In the data rows, 128 means zero.
A hidden rule labels the rows of this table. It goes by one to three of the table's principal directions, not those with the most spread.
[102 130 176 113 157 174 109 192 131  71 174 124 187 126 151 172 133 168
 175  46  60 162 157 138 194 104 109 177 116  98 179 131 192 123   8  86
 153 224  84  61 104 124] Nh
[142 143 149 145 103 109 116  87 164  85 120 107 147 109 136 134 149 148
 127 103 112 127 123 112 107 135 118 131 117 146 142 148 104  94 136 144
 121 104 119 142 113 120] Tv
[114 183 122 101 152  88 120 164 101  72 183 129 129 131 128 173 103 221
 159 118  41 102 111 139 112 110 113 133  78 108 122  48 113 143  67 110
 125 226 128 161 154 125] Bn
[164 119 118 118 138 128 127 115 171 135 115 126 134 101  92 118 169 164
 161 118 173  98 138  83  93 137 130 121 102 122 151 126  49 137 176 114
 126 123 167 140  85 155] Tv
[139 126 122 107 153 110 134 242 147  80 148 160 153 132 129 175 127 162
 134  73  38 133 127 131 144 121  75 100 152 117 141  74 179  70  75  69
  94 200  82 160 155  97] Nh
[156 106 129 143 135 130 135  72 164 157  84 129 139  88 104 102 171 109
 127 166 198  98 126 109  92 132 134 116 107 138 133 164  76 131 195 128
 130  44 164 161 103 130] Tv
[150 107 109 131 135 146 138 161 155 178  96 156 109 117 129  74 163  74
 142 127 215 119 128 104 113 144 174 116 152 115 131 122  66 125 192 140
 113  59 170 103 129 141] Tv
[165  98  95 166 162 116 133 130  96 137  97 163 109 102 147  99 198 106
 136 190 230 116 139 121 130 133 186  84 134 151  98 191  76 122 196 120
 103  48 189 169 171 174] Nh
[ 72 140 139 169 126 187  80 134  27 110 153 148 100 128 203 132  93  95
 133 152 139 164 139 216 187 131 146 160 177 145  77 223 179 144  66 181
 178 154 159  82 184 159] Tv
[140  78 126 127 112 149 136  74 170 158  79  92 124 122  81  97 171  81
 113 151 255  95 149  64 129 132 132  88 130 120 138 148  65 150 234 119
 113  20 171 124  89 101] Tv
[ 63 151 139 132 123 159 129 110  96 163 142  99 112 141 146 111  85  88
 129 130  90 131 118 155 149 109 131 173 124  90 117 103 189 179  66 147
 178 184 109  85 126 124] Nh
[145 107 162 137 184 179  79 178 168  66 115 147 203  56 113 158 187 167
 182  55 192 103 171  97 170 130 129 136 135 148 180 201  81  94 134 107
  80  56 201 108 113 116] Nh
[118  88 135 147  88 137  92  65 143  81 125  74 118 125 110 133 166 154
 128 128 245 104 161  78 123 135 124  90 141 150 109 192  59 121 201 154
 140  63 162 136 112 108] Nh
[155 143  64 118  76  67 147 163 118 191 149 207  77 183 177  70 126  79
  68 160 160 194 104 176 106 172 164  79 166 144 132 134  88  83 179 191
  35   0 127 144 211 150] Tv
[146 168 155  93 105  76 110 190 179  31 177 135 180 120 159 165 120 239
 137  27  57 158 126 103 123 142 116 146 111 123 179  82 113  66  78 121
  53 127  90  96 158  84] Bn
[ 86 101  83 133 142 149 147 125  63 200 121 173  76 122 162  60 150  44
  94 199 210 113 139 149 146 122 184  98 130  90  95 121 100 172 175 134
 106  48 199 133 171 164] Tv
[ 92  69 205 104 140 186 105  52 167  81 111  28 183 126  79 138 162  65
 137  91 198  90 166  48 217  93 107 110 103 101 182 130 108 179 144  73
 152  91 131  75  37  38] Tv
[105 163 155 127 133 141 144 138 123 147 116 111 117 128 143 118  73  87
 141 127  36 123  85 156 115 113 117 175 132  99 100  62 196 152  64 127
 201 229  81  96 122 100] Bn
[136 150 121 116 103  80 123  76 105 119 152 118 109 158 105 151  76 144
 102 185  89 132  91 170  98 140  81  94 118 170 100 132 135 142 135 145
 154 151 107 190 137 107] Tv
[110 211 154 137  80  72 122  83 109  77 167  91  94 149 147 145  57 157
 118 136  36 136  77 153  96 131 125 141 107 155  89  98 152 147  98 185
 180 211 107 125 138 123] Nh
[139 115 137 145 151 170 120 168 140  49 104 139 181  85 122 154 183 173
 151  56 163 118 180  81 168 131 148 131 127 135 164 158 102  86 146  88
  53  84 182 115 100 160] Tv
[136 124 123 146 172 136 127  83 141 172 104  99 135  85  94 127 141 152
 150 182 138  87 127 120  86 106 102 163 109 125  97 135 149 153 121 121
 168 148 122 149 133 114] Nh
[129 123 159 120 144 146  97 127 150  72 138  83 160 123 107 175 146 172
 153  87 111 117 160  98 163 106  86 141 129 124 148 149 139 120  91 111
 131 164 111 110 108  88] Bn
[127 131 148 162 151 148 133 152 123 129  92 118 130 119 165  82 168  28
 158 138 218 131 111 119 182 125 187 112 143 111 130 144 119 150 144 120
 129  62 155  82 162 108] Nh
[142 166  91 114  93  68 162 149 151 142 151 154 130 127 141 104 101 188
  93  93  71 165 115 109  79 159 146 147 113 132 145  68 145  98 134 137
  46 116 102 117 152 166] Tv
[164 122 169 128 117 112  90 131 150   5 145 107 168 100 151 163 162 224
 159  64 129 143 154  89 138 134 134 136 129 153 138 182  92  80 116 121
 119 132 120 101 126 109] Bn
[141 136 133 108 117  99 131  69 164 129 124  96 145 125  77 152  98 179
 117 133  88  99 113 105  73 130  90 139  94 146 134  82 108 128 145 126
 129 142 103 165  90 100] Bn
[102 146 172 127  61 107 112 103 107  56 140  60 100 191 149 137  70  72
 112  94 125 156  99 113 191 142 140  87 159 148 122 133 144 155 135 148
 164 165 103  87 118  84] Tv
[130 123 162 177 152 172 103  76  63 119  92 119 109 120 142 148 123  69
 137 204 170 120 128 182 165 112 145 137 153 171  72 236 151 156 129 160
 206 125 166 127 134 133] Tv
[187 103 122 120 122 104 153 113 179 134 101 154 164  95  85 145 116 194
 126 121  77 123 108 120  42 156  89 133 110 168 134 117 127  84 155  88
 144 164  89 192  72 153] Tv
[142 137 132 128 174 160 141 184 128 147 113 147 127 118 134 142 149 110
 154 129  91 121 138 137 153 100 117 152 131  90 132 108 162 136  82  96
 146 200 128 105 128 142] Tv
[131 136 143 136 132 116 131  48 133 172 122 102 123 130 117 112 124  90
 121 171 114 123 110 136 115 118 132 145 100 141 133 141 130 162 128 150
 167 128 117 134 102 134] Nh
[179 139 101 139 169 124 176 171 127 206  96 198 141 134 130 123 125  78
 115 170  50 165 101 189 115 132 115 145 136 142 140 116 200  99  94 100
 108 146  82 160 141 168] Nh
[ 95 158 188 120 111 153 107  87 118  98 140  64 110 147 114 177  67 139
 145 119  77 106 120 129 145 101 107 168 115 117 112 112 158 185  81 149
 232 255 119  79  77 104] Nh
[112 116 117 103 162 128 144 112 127 168 134 127 144 121  93 138 120 142
 111 147  96 102 139 119 123 106 111 142  92 109 143  78 148 152 114  98
 107 135 122 148 114 121] Nh
[147 117 118 104  52  96 134  99 132 110 127 110  88 180  86 150  66 153
 103 142 136 129  99 128  80 162  87  73 149 163  97 126 101 131 193 140
 175 168 110 177  90 115] Tv
[ 54 113 174  90  60 108  93   3  97  85 187  27 101 190 110 161  60 150
 103 137 110 110 123 115 137 109 104 117  90 123 115 108 106 197 113 158
 221 193  90 128  74  70] Tv
[152 143 151 150 102 126  88 151 139  44 148 135 151 116 148 153 114 159
 147  60  95 171 124 138 142 170 106 120 170 197 138 194 135  73 116 143
 132 168 123 115 118 152] Tv
[ 82 139 144 125 121 172  88 184  96  46 170 106 127 133 157 140 123 166
 158  31 117 147 177 101 196 125 153 155 164 115 131 152 141 125  81 145
 118 182 151  41 126 143] Bn
[143 147 126 175 124 147 125 152  81 160 102 153  87 159 171 129 107  42
 134 182 131 168  96 209 158 138 126 123 186 152  89 200 187 129 102 159
 187 165 115 127 173 150] Nh
[ 83 107 134 141 139 161 128  53 108 168 109  78 108 114 133  71 162  54
 117 174 201 102 150 102 157  97 159 139 118  87 107 146 126 188 147 142
 149  65 156  89 128 106] Tv
[115 127 174 145 159 188 139 167 118  69  98  83 154 137 120 151 136  66
 161  79 115 127 144  95 221 103 136 132 144 114 139 109 190 146  94  68
 152 203 119  66  82 116] Nh
[124  86 112 152  88 164 113 115 151 167 116 150 139 103 148  76 142 112
 111 106 226 170 150 125 114 176 143 139 173 154 138 204 118  94 177 162
 102  23 142  85 131 157] Nh
[ 96 105 102 143  79 140 113  56 116 156 126  90  95 142 116 116 109 138
 103 151 173 120 139 121  93 145 108 129 147 139  95 146 113 132 165 165
 149 118 123 144 120 137] Nh
[ 83  78 136  94 132 198 120 156 138 133 131 122 140 129 112 111 150 100
 138  68 176 111 175  89 175 116 136 127 135  75 166 107  98 148 135 100
 122 113 158  78  72 120] Tv
[109 116 110 132 119 125 163  75 109 206 106 130  91 148 134  51 134  12
  99 183 156 124 103 137 118 126 176 109 119 112 115 102 112 167 171 145
 147  73 134 136 113 143] Nh
[150 112  80 180 162 150 142  87  77 255  65 165  71 147 137  84 147   0
 120 255 183 123  97 209 116 129 140 112 163 147  81 189 129 149 160 162
 170  82 143 194 166 165] Bn
[ 65 140 199 142 121 128  90  23 182  53 122   0 163  69 107 125 136 131
 124  66 129  61 143  20 147  97 124 156  98 118 135  92 122 153 139 139
 129 105 142  76  91  42] Tv
[ 88 132 161 109 172 180 129 116  85 170 134 109 110 145 133 132 106  50
 145 176  68 114 122 177 181  76 100 159 115  70 115 105 192 206  41 106
 227 237 107  96 110 101] Tv
[157  68  88 151 127 142 125 112 104 165  96 146 110 133 135 101 168 101
 142 179 232 135 132 139 119 154 139  88 154 142 110 196  80 124 181 111
 145  90 138 175 140 163] Tv
[177 106 120 117 106  78 119 152 168 112 160 179 136 121 147 115 154 175
 125 106 145 159 122 121  77 163 146 100 132 170 142 145  62  64 166 145
 105  80 118 144 138 147] Nh
[161 140 137 136 134  97 113 128 163  47 124 122 163  86 133 126 191 172
 136  92 191 116 148  67 141 139 157  98 110 146 156 150  54  96 183 121
  35  21 184 124 149 115] Tv
[ 67 103 158 139 131 222  98 129  78 124 126  78 101 155 143 131 128  66
 180 118 180 119 153 138 208 101 133 144 153  77 116 173 144 199  80 124
 240 223 145  66  90 132] Tv
[110 151 199 118 129 135 115 101 152  46 145  55 163 132 111 160 116 140
 157  62  65 117 129  83 165 102 128 153  98 126 155  94 144 147  82 112
 172 207  99  77  60  92] Tv
[128 103 118 120 122 154 156 151 141 136 103 140 128 123 118 105 153 114
 125 119 178 117 143  99 124 129 147 114 125  98 131  98 105 127 169 100
 112  94 149 116 104 136] Nh
[ 99 105  83 124 107 120 120 104 144 177 144 133 124  88 123  82 110 186
 107 124 169 116 134 101  49 161 130 153 132 133 102  92 103 111 168 153
  94  76 132 126 154 136] Tv
[148 129 117  99 145 118 170 186 141 156 121 174 150 147 126 117 139 110
 124 118  99 146 119 143 132 120 146 126 110  97 167  87 139 117 111  96
  85  95 105 136 125 125] Tv
[107 101 165 126 106 139 114  45 120  67 128  61 137 128 106 142 135 140
 114 113 153 110 162  74 159 113 138 120 110 140 128 158 112 154 158 122
 147 123 142 110  69 116] Tv
[167 131 130 118 150  90 143 114 130 152 117 138 119 139 118 126 134  90
 117 193 115 124  99 150 122 115 114  98 118 136 117 128 131 141 137 117
 142 115 111 166 148  95] Tv
[134 141 103 157 109  93 117 105  85 107 128 131 109 142 130 144  96 131
 103 159 113 144 109 162 126 153 113  93 159 192  93 187 157 111 147 151
 115 121 127 190 164 143] Nh
[117 184 122 137 164 113 137 161  93 121 143 144 115 130 144 172 116 148
 139 165  39 109 109 178 130  94 100 140 100 102 108  84 172 140  55 116
 142 216 123 168 171 134] Nh
[132 165 168 152 147 164 109 153 101  60 133  88 137 137 144 167 129 138
 188  81  98 151 144 120 207 115 139 159 134 128 144 176 171 160  62 112
 175 254 132  63 100 168] Tv
[ 43 178 193 105  91 119  85  89 105  34 189  55 115 140 155 157  70 134
  94  81  81 115 138 104 195 100 125 139 116 111 122  91 150 170  87 172
 127 148 150  46 141  53] Tv
Which label does each new row get?
[118 106 137 110 127 170 111 176  84  84 135 127 114 162 140 141 130 112
 161 105 196 133 148 121 198 131 156  97 147 107 135 142  84 160 134 104
 142 154 168  91 117 133]: Bn
[ 84  85 155 114 117 165 109  66 110  94 101  46 104 139 102 114 146  84
 150 145 244  58 140  69 161 104 148  88 115  83 104 112  43 201 188 110
 185 107 177 120  88  64]: Bn
[ 92 150 134 106 153 133 140 112 115 180 125  98 101 145 107 124  94  83
 125 147  55  91 114 133 135  86 120 156 114  83 119  68 164 185  86 135
 169 194 115 125 112  99]: Bn
[204 142 120 133 206  71 168 172 158 161 132 206 176  84 126 141 156 163
 150 157  24 138  90 160  72 125 129 143  75 160 152  93 158  88  85  73
 120 177  86 194 137 178]: Nh
[ 89 102 176 117 136 158 101  58 170  99 119  50 162 105  90 118 162  94
 139  88 204  76 154  45 172 109 139 118  94 109 174 115  64 170 169 116
 119  61 173  90  66  74]: Nh
[164 157 104 145 122 108 115 183 168  98 131 142 135 114 121 169 135 209
 148 102  98 129 124 132  81 147  67 126 153 149 118 124 131  61 117 132
 103 167 108 163 164 128]: Nh
[112 127 118 100 135 141 158 174 106 172 135 172 116 134 136 130  86 142
 118 130  50 134 123 167 106 115 127 165 124  91 115  86 183 140  78 115
 159 200 102 125 121 147]: Nh
[110 155 160  97 105 127 112 118 151 125 161 125 140 117 118 151  55 198
 118  91  33 134 120 148  78 126  99 199 124 136 120 107 169 121  75 172
 168 182  91  89 105  99]: Tv
[108 121  59 106 138 164 143 233  58 185 148 225  97 149 159  97 110 141
 144 132 153 154 137 190 122 149 173 137 150  91 116 113 109 135 112 131
 102 127 165 127 168 198]: Bn
[157 152  97 162 143 141 138 226 126 124 111 178 136 119 173 107 155 123
 165  78 118 169 125 141 137 156 164 145 168 131 140 135 140  73 105 122
  80 137 125 108 166 188]: Bn
[107 121 115 143 109 129 109  60 137 156 120  90 116 107 126 103 132 153
 128 151 188 100 129 106  81 136 131 151 119 121 105 127  83 140 158 163
 136  86 139 129 142 116]: Bn
[132 105 106 145 169 171 162 180  73 190  85 184  98 133 152 103 141  36
 123 184 156 131 130 170 164 115 167 120 155 105 100 138 164 148 131 103
 141 126 156 126 151 166]: Nh
[186 185  72 125  84  40 135 151 148 155 143 176 101 164 112 177  59 200
  90 154   5 161  74 199  40 169  35 110 157 186 113 127 167  61 116 167
  98 180  66 235 180 140]: Tv
[101 127 137 141 144 215 105 206  73 132 130 157 117 151 169 151 121  86
 157 119 152 164 156 193 214 117 118 151 180  96 127 194 184 144  57 131
 161 175 145  67 153 144]: Tv
[165 122 159 100 122 110 128 147 170  79 117 129 145 132 120 144 150 115
 119 107 138 123 128 100 152 124 113  87 127 123 156 118  92 110 157 104
  99  88 135 122 117  74]: Tv
[148 161 109 131 106  81 172 129 111 177 130 162  92 165 143 120  75 104
  95 171  32 161  78 181  80 138 130 134 128 145 100  86 183 120 109 146
 158 190  70 159 139 160]: Nh
[121 134  92 125  95  85 164  80 102 186 140 145  94 166 123  91  91  92
  80 169 103 151  99 148  93 150 157 107 112 155 120 101 131 143 165 151
 119 112 114 164 115 179]: Nh
[136 112 110 158 160 182 153 143 131 179  89 162 160  88 124 101 152 118
 133 114 128 146 157 131 123 134 154 186 139 134 139 158 179 105 119 116
 101 103 131 102 104 192]: Tv
[149 124 123 114 161 140 130 182  96 159 123 167  94 158 139 133 141  79
 144 178 176 126 127 162 166 110 153 102 142 107 119 144 104 159 131 131
 144 119 165 119 162 122]: Tv
[164 131 127 137 114 112 115 176 136  58 137 172 149 111 157 141 151 180
 127  77 116 163 145 130 129 153 139 117 155 165 137 182 115  57 135 137
  75  92 138 130 146 152]: Tv
[138 147 132 150 166 120 148 113 158 164 105 119 149  91 114 130 141 122
 131 144  98 107 117 112 109 113 121 156  98 126 138  92 162 132 116 108
 120 144 120 135 127 138]: Nh
[111 123 106 122 123 130 124 109 133 153 121 106 105 114 110 116 129 158
 130 165 164  90 130 122  83 116  99 132 128  96  87 115 115 146 142 140
 150 118 133 148 153  90]: Tv
[143 131 167 116 176 136 163 173 103  64  99 123 156 124 142 128 158  85
 149 115 121 120 131  97 207  94 185 115 102  91 142  93 146 158 111  51
 111 137 141  91 119 107]: Bn
[ 87 125 179 101  96 131  89  84 144  60 153  53 145 148 110 167  90 144
 117  80 120 112 137  90 165 118  94 123 125 129 145 106 119 143 118 135
 137 138 112  96 101  45]: Bn
[128 105 121 175 126 168 107  78 133 198 102 127 111  84 134  99 132 113
 140 171 197 127 130 146  88 148 123 165 154 154  92 207 137 138 151 168
 194 124 147 112 128 170]: Nh
[146 163  98 171 161 100 151 112  85 170  92 139  89 139 149 113 140  46
 118 207  92 120  93 170 134 114 141 111 135 138  94 126 154 135 124 136
 125 136 128 187 179 150]: Bn
[ 98 141 156 121 139 161  96 158 151 102 161 123 167  87 138 162  98 205
 143  62  48 133 150 134 118 120  83 205 137 121 132 116 189  98  42 136
 142 199  95  75 129 108]: Nh
[ 69 139 154 102 141 152 117 112 116 123 146  75 133 141 108 116 110 105
 146  94 151  99 140  89 175 103 168 146 101  92 152  84 109 197 118 135
 131 123 159  70  96  98]: Tv
[105 103 153 123  96 176 102  89 120 108 122  97 139 130 122 134 100 141
 118  77 144 145 167 107 160 139 137 166 155 142 141 188 141 136 130 151
 137 123 135  67  77 135]: Bn
[ 95 113 130 137 129 142 116  94 135 164 143 128 131 102 147  99 151 124
 115 145 175 124 147 127 118 118 146 154 114 113 128 143 118 135 130 158
 125  61 144 100 145 126]: Nh
[110  91 174 131 123 160  95  77 127  50 128  90 159 117 122 146 170 115
 135  97 190 111 164  91 189 118 139  97 113 140 159 187  76 138 155 111
 133  82 171 120  74 115]: Tv
